In the data rows, the value 128 means zero.
Here is a table of points, one per row:
128 171 177 157 134 158 158 126 70 156 150 162 121 136 139 52 94 157 140 59 118 49 125 128 148 122 152 146 52 141 117 128 115 151 158 157 164 152 71 56 148 109 170 36 120 117 139
95 99 136 125 109 119 133 48 139 144 82 43 102 98 117 127 138 70 74 132 169 84 127 121 105 101 147 98 117 81 101 144 83 169 122 87 152 160 162 143 114 143 123 113 154 107 104
146 94 112 143 136 139 50 168 124 116 147 138 151 107 160 112 151 111 95 128 134 107 59 167 108 133 138 117 127 135 111 174 145 159 163 107 141 134 102 137 103 38 143 133 121 127 101
143 112 146 133 127 158 134 129 122 58 178 109 160 121 128 130 132 134 157 149 153 43 131 167 128 108 161 23 155 159 165 127 147 58 132 148 126 158 162 103 151 114 61 131 60 164 181
105 157 151 120 22 136 112 159 156 113 119 169 128 140 104 156 143 159 112 111 108 109 101 128 154 158 65 107 113 126 67 148 130 154 50 119 152 137 136 159 135 156 115 149 138 127 121
120 131 172 179 160 123 136 134 115 147 147 165 117 122 135 137 126 65 133 166 105 157 134 154 156 117 150 131 67 126 115 138 101 37 61 45 162 172 111 122 127 121 161 145 125 128 155
147 132 38 141 158 146 158 157 99 120 129 137 158 136 148 137 128 140 123 127 159 143 118 149 128 155 151 113 138 110 125 173 134 155 150 117 168 150 121 157 113 43 71 132 121 110 113
147 104 50 133 112 121 111 163 165 94 112 150 177 142 161 101 154 127 121 136 16 109 143 115 104 148 142 126 145 108 169 160 28 113 112 106 125 138 159 146 141 148 127 98 139 156 116
125 34 52 161 45 140 165 114 120 165 140 172 62 74 138 165 135 85 134 160 104 146 106 53 141 113 151 133 107 140 121 123 122 159 184 144 148 140 136 126 133 115 138 176 149 121 137
54 156 139 133 146 145 73 154 34 118 133 133 122 168 109 150 148 147 123 132 139 103 111 103 150 156 97 122 121 113 126 171 119 143 163 135 166 109 125 158 122 127 125 156 150 126 120
134 124 109 149 128 154 154 117 126 138 118 128 176 111 144 116 21 70 156 144 157 133 125 152 114 104 153 143 169 127 130 134 137 106 143 148 114 141 156 152 141 131 164 124 134 143 150
139 143 159 48 165 148 160 111 110 164 150 161 139 71 132 162 117 158 155 160 51 145 119 149 136 118 45 140 134 132 124 116 118 124 174 165 149 170 146 93 63 136 61 149 128 109 163
148 123 105 148 74 165 145 79 129 148 148 121 147 127 140 122 114 134 153 142 159 158 133 152 146 131 53 132 139 144 168 126 142 121 77 164 71 167 160 121 18 49 155 62 155 161 154
55 40 147 123 169 118 144 161 151 132 128 138 125 133 115 172 165 162 78 136 131 123 111 104 157 157 72 112 115 143 105 143 122 141 153 143 61 61 75 137 116 149 132 47 141 119 137
136 118 139 113 110 56 90 152 109 130 144 150 80 123 122 111 93 109 109 113 108 121 162 166 111 84 124 130 132 116 159 106 158 146 68 133 72 106 102 143 84 96 113 111 87 109 105
157 126 136 152 120 120 132 170 161 99 98 113 140 44 163 137 160 130 73 125 156 111 154 65 52 121 125 153 154 151 161 140 157 100 112 137 130 126 46 140 157 158 57 138 167 156 135
131 151 109 124 123 137 144 172 147 142 91 111 148 148 152 122 139 124 116 118 142 101 117 120 93 129 62 126 142 124 159 144 154 110 113 135 119 123 153 133 145 145 121 135 143 141 114
144 109 100 138 98 155 150 119 130 46 143 121 47 143 60 117 112 79 155 129 151 152 48 166 107 127 146 156 71 166 71 128 170 89 135 143 121 131 140 132 150 146 141 108 135 183 137
132 47 171 134 148 119 135 156 147 143 81 143 124 163 137 146 42 161 125 138 115 111 141 104 155 163 140 124 117 109 113 148 103 152 142 141 160 104 72 154 125 145 119 153 59 115 124
162 128 123 161 161 154 161 129 163 169 169 138 148 150 164 145 150 164 139 126 156 152 86 115 126 146 137 143 122 107 112 144 109 48 63 169 151 30 142 121 136 147 147 148 146 145 143
115 138 163 107 141 144 121 156 162 108 126 149 134 151 79 29 151 163 105 123 131 128 40 127 129 140 147 114 106 115 133 150 107 168 150 119 42 125 143 148 100 154 130 176 136 117 116
103 145 134 57 166 143 140 137 143 148 145 130 131 63 133 158 121 65 153 147 128 150 115 189 157 129 154 153 128 151 135 120 127 152 72 173 158 35 118 146 138 106 160 154 104 60 156
141 156 146 66 155 108 142 158 146 127 81 156 110 181 137 148 158 145 131 132 113 116 51 115 141 9 132 127 144 47 128 159 121 135 152 149 164 111 123 135 128 142 133 145 160 118 121
145 123 162 135 122 153 157 176 161 154 131 158 158 150 160 146 159 144 163 145 169 135 173 142 139 112 170 133 161 126 44 149 132 168 153 155 50 179 53 160 150 160 144 140 170 130 147
128 59 150 121 161 123 128 150 155 60 120 150 110 158 119 145 49 157 128 136 143 140 140 115 160 152 64 133 127 136 130 160 95 136 167 146 168 126 136 159 117 158 147 154 50 120 48
148 170 52 160 155 55 158 109 134 148 166 156 65 144 68 163 122 155 162 155 135 50 135 161 155 162 123 176 153 31 164 141 145 120 150 138 71 128 67 123 158 122 159 163 120 179 160
128 129 102 70 117 64 96 135 131 110 143 53 124 106 88 91 146 138 111 113 150 160 112 114 130 115 135 152 86 60 131 116 76 139 105 144 155 154 64 128 102 134 122 130 124 129 147
113 146 146 136 114 143 117 111 62 143 102 130 136 34 103 43 130 166 157 166 113 138 166 126 174 120 144 146 154 133 156 134 109 111 130 146 123 44 153 119 134 135 158 155 157 158 142
168 97 102 150 145 118 56 145 128 129 96 145 160 101 146 108 156 125 117 83 138 122 129 169 129 143 112 132 137 110 96 44 149 158 156 127 157 154 103 154 120 125 137 116 96 107 119
108 109 142 118 109 84 107 96 94 129 93 83 106 112 114 117 116 122 95 131 85 120 134 164 94 100 132 135 107 120 159 163 150 95 111 150 113 93 118 121 130 77 117 92 131 101 107
162 58 104 126 120 51 83 146 151 132 117 116 152 167 149 115 46 125 142 74 157 134 145 131 117 153 124 119 155 130 131 166 144 152 115 120 135 114 162 21 117 153 121 113 183 143 126
113 152 144 149 149 165 35 113 136 139 151 157 75 122 107 142 100 170 162 172 106 134 141 134 0 140 148 149 99 126 72 131 127 144 160 150 162 128 131 129 92 123 159 155 113 126 168
175 138 168 155 149 159 141 150 148 163 157 137 56 52 60 134 137 161 145 163 165 146 56 120 140 150 151 144 188 149 141 133 112 142 135 57 155 151 141 150 137 152 146 36 136 61 126
158 113 151 168 109 142 156 112 113 37 148 131 128 104 175 114 109 139 37 169 148 164 153 152 124 104 45 158 158 117 157 117 129 142 126 164 109 158 140 113 173 117 175 126 116 126 159
50 156 163 137 102 153 129 120 166 126 185 129 113 150 147 156 107 156 166 36 121 164 154 126 126 116 162 148 143 136 163 126 101 121 127 69 102 125 180 129 166 123 136 163 162 46 148
104 148 133 122 125 176 108 127 167 154 127 134 121 152 110 162 134 167 36 40 111 146 144 124 153 101 153 143 152 170 151 113 132 130 131 184 141 121 168 102 150 139 151 147 127 158 139
159 148 141 172 196 130 136 153 163 151 136 27 46 144 158 121 138 156 136 126 33 147 158 152 164 161 153 127 143 147 53 160 155 142 134 159 70 151 167 175 139 137 157 145 151 167 139
159 144 127 36 137 121 174 166 113 140 148 141 130 61 164 101 134 113 118 104 155 107 147 171 127 150 115 130 110 134 103 167 144 131 168 117 144 152 122 163 97 119 82 129 135 146 92
131 126 167 119 138 152 65 115 54 148 154 126 127 153 119 173 148 55 125 162 126 141 136 130 153 134 151 157 153 145 137 126 132 121 82 145 67 141 137 39 134 167 147 176 155 152 39
43 104 114 50 126 156 159 73 126 139 168 124 169 120 144 110 120 123 159 134 132 153 130 63 105 139 144 163 169 142 152 129 163 131 82 131 115 168 50 134 179 94 144 111 106 171 144
149 146 138 172 159 140 72 42 124 103 39 164 153 122 161 136 152 119 144 81 166 145 107 156 107 149 79 118 116 137 127 166 150 54 164 132 57 164 74 148 135 114 79 146 134 62 126
155 118 107 120 120 117 123 153 144 141 137 116 158 160 41 117 149 122 127 118 144 136 173 64 127 124 114 139 132 129 145 169 170 48 137 155 137 141 169 161 135 151 121 110 145 34 51
126 148 156 121 148 109 129 22 154 94 118 132 108 142 134 151 164 146 153 68 55 115 107 128 155 154 109 57 116 120 153 142 121 172 156 126 169 107 81 146 130 136 115 150 151 133 98
161 45 139 152 110 143 157 117 121 168 146 118 158 113 129 127 126 86 169 46 130 135 145 152 101 96 140 156 31 143 167 128 137 121 123 164 113 135 150 133 160 125 146 132 119 157 157
126 133 125 124 124 159 118 83 150 152 134 105 135 143 127 150 115 147 63 72 118 49 156 118 154 127 166 178 163 159 154 110 124 114 128 75 135 118 63 99 30 172 174 151 150 77 158
100 113 120 108 64 130 163 145 87 106 117 52 94 119 142 136 129 98 138 100 72 122 99 121 98 103 102 121 147 98 77 105 42 50 145 118 138 143 101 101 97 125 107 114 101 106 116
56 112 144 110 102 39 117 127 151 150 104 138 108 105 143 79 111 111 137 153 114 95 87 149 66 102 122 62 133 157 124 70 148 122 121 148 129 118 135 119 143 128 125 77 130 114 104
156 165 137 155 153 40 167 137 146 46 168 124 177 153 58 161 141 161 60 149 144 168 164 133 117 157 157 122 133 142 146 136 121 145 163 150 157 144 151 129 127 134 167 124 145 146 173
104 116 78 102 104 129 137 117 116 115 93 133 142 85 86 138 130 155 65 102 118 148 175 175 130 120 123 87 109 93 30 157 160 119 120 99 118 110 149 74 164 115 132 118 137 136 135
104 141 146 145 139 116 137 154 106 93 74 158 119 106 71 123 121 72 143 139 50 121 171 53 124 110 152 114 150 140 162 133 169 159 138 75 73 103 133 137 107 101 114 63 117 133 121
121 172 51 139 68 135 126 126 153 143 149 132 112 176 135 48 130 72 160 165 110 175 152 130 170 103 135 38 148 162 157 126 126 129 134 163 125 105 54 117 152 159 158 155 155 51 162
114 142 94 131 126 172 69 148 158 109 108 138 102 97 99 132 101 84 150 95 150 125 140 66 157 121 101 53 103 73 144 101 151 138 70 111 136 136 115 91 80 145 140 148 47 148 120
143 122 59 126 131 132 143 138 118 150 118 116 46 137 177 142 148 148 140 161 145 49 163 157 119 128 153 150 138 162 161 80 148 122 129 155 126 165 176 103 160 118 155 121 66 44 153
155 118 125 113 110 129 66 144 148 121 159 67 133 146 164 104 149 125 131 125 146 135 148 87 133 124 130 111 134 39 140 132 173 130 126 115 130 94 150 136 155 136 53 103 148 137 123
173 140 106 106 130 141 82 146 59 128 114 131 131 161 164 132 152 108 132 116 168 121 159 134 123 159 119 135 133 133 137 59 24 134 133 136 66 54 163 165 158 156 107 64 142 158 127
133 149 171 108 137 95 118 151 176 128 89 161 103 154 138 142 152 150 110 143 148 122 128 103 161 163 136 113 102 121 111 38 110 44 165 84 158 119 125 145 105 13 143 162 170 128 115
141 165 138 55 166 153 170 119 128 39 136 136 128 83 146 154 133 73 160 143 119 145 123 49 141 124 138 156 63 153 71 119 123 165 83 161 143 136 140 99 123 116 169 159 142 115 152
137 142 92 132 131 104 116 92 96 112 131 92 144 120 115 114 73 132 105 123 65 139 71 113 115 145 94 135 111 127 90 88 134 94 119 73 76 76 105 78 131 93 70 126 89 71 130
118 144 135 179 147 140 141 116 126 58 162 145 143 117 109 158 105 162 166 158 122 47 112 145 171 49 159 161 129 153 71 99 105 169 59 156 151 135 119 115 122 97 52 139 142 112 48
129 169 148 149 137 157 148 119 130 184 163 157 114 139 121 144 92 48 27 154 118 165 125 136 160 137 155 132 119 134 139 124 111 163 167 147 160 127 129 139 123 128 35 142 120 143 154
130 150 147 111 130 155 139 119 61 167 143 102 125 150 94 161 113 174 140 152 133 161 157 120 39 124 150 30 161 148 143 79 61 122 114 165 133 131 62 117 143 135 164 152 159 157 55
146 137 142 109 130 108 147 148 157 116 111 151 116 149 155 120 147 91 121 110 167 118 162 100 79 156 119 105 165 104 151 155 136 134 133 108 117 101 162 116 125 140 119 121 143 156 102
These points spread out most along one direction. How many in every 100 of the points above lie lower along it than each point below? Round to a whole number. More than half of the points above lie lower than the first one.
120 159 139 143 151 146 48 118 176 140 119 126 170 149 144 171 160 59 163 163 138 149 115 130 160 158 146 151 134 137 117 168 110 127 165 154 172 161 154 125 167 155 148 32 156 156 152 56
49 140 149 166 162 137 160 120 148 147 108 146 105 135 119 39 142 161 162 155 140 163 143 170 140 147 144 172 133 155 124 138 105 150 152 157 161 159 136 41 121 130 39 166 124 141 149 81
143 126 137 47 104 151 114 116 143 128 100 112 109 160 113 169 58 176 160 160 114 176 127 135 144 118 188 138 139 141 171 109 119 116 120 60 110 127 145 125 161 146 124 133 133 142 169 63
156 115 105 60 137 125 129 42 135 129 128 131 139 150 144 51 134 136 72 125 151 59 149 113 134 164 114 128 153 131 130 149 156 80 80 71 137 113 154 173 154 151 130 131 146 153 123 16
145 149 172 155 48 164 174 150 141 145 125 48 158 148 166 172 136 138 178 165 130 123 144 177 138 148 63 140 145 130 150 149 180 155 188 53 152 48 126 120 149 126 157 147 124 143 126 53
165 120 125 159 156 119 174 150 108 132 96 156 159 149 34 104 165 59 148 59 131 131 118 159 105 158 104 127 154 99 128 50 145 165 151 124 157 140 140 153 140 97 130 133 111 115 141 52
41 100 121 125 112 128 116 174 58 100 115 112 149 166 146 110 152 139 136 133 137 113 143 136 145 166 124 144 142 119 154 52 172 106 108 137 145 135 164 168 123 168 121 122 182 156 146 52
157 120 125 154 135 143 151 117 131 170 131 53 163 143 140 108 129 128 131 161 159 145 137 38 127 103 150 142 139 144 134 131 145 129 136 157 111 152 158 107 153 83 152 131 49 145 154 68
129 144 127 114 139 124 97 117 164 169 132 109 121 155 96 131 112 150 156 147 129 139 157 116 135 25 30 162 134 187 136 117 90 126 121 56 138 128 147 130 160 123 145 148 152 178 150 56
110 159 133 123 141 105 132 148 165 142 133 148 139 140 82 163 144 147 111 145 122 110 130 129 150 143 124 110 29 123 145 145 115 151 165 80 48 133 135 144 108 156 111 156 147 125 106 39
149 163 132 157 136 30 75 159 52 149 147 153 152 50 163 159 131 167 168 59 157 156 54 64 169 144 148 128 155 159 130 140 124 148 157 134 151 166 164 146 141 166 160 171 128 159 154 53
150 121 113 153 168 123 171 170 110 125 96 134 150 135 154 130 154 133 130 132 142 124 106 161 92 164 116 98 54 133 152 165 155 174 35 100 167 160 127 143 126 134 120 127 129 112 136 52
66 111 112 161 170 128 169 67 75 111 148 164 153 146 178 139 170 146 117 116 154 160 123 152 104 41 144 114 110 102 110 78 170 151 169 59 149 128 139 154 63 170 128 73 71 129 124 52
153 152 171 146 40 94 149 64 133 163 126 146 153 171 155 136 177 148 132 159 131 146 136 121 118 155 169 165 168 161 61 170 116 136 72 162 137 120 159 166 51 137 131 126 40 141 144 63
149 131 120 158 109 141 161 118 138 157 137 115 162 102 165 112 117 152 131 163 127 171 140 161 116 130 168 152 116 126 158 60 165 120 131 150 122 156 150 112 151 123 149 116 110 164 12 63
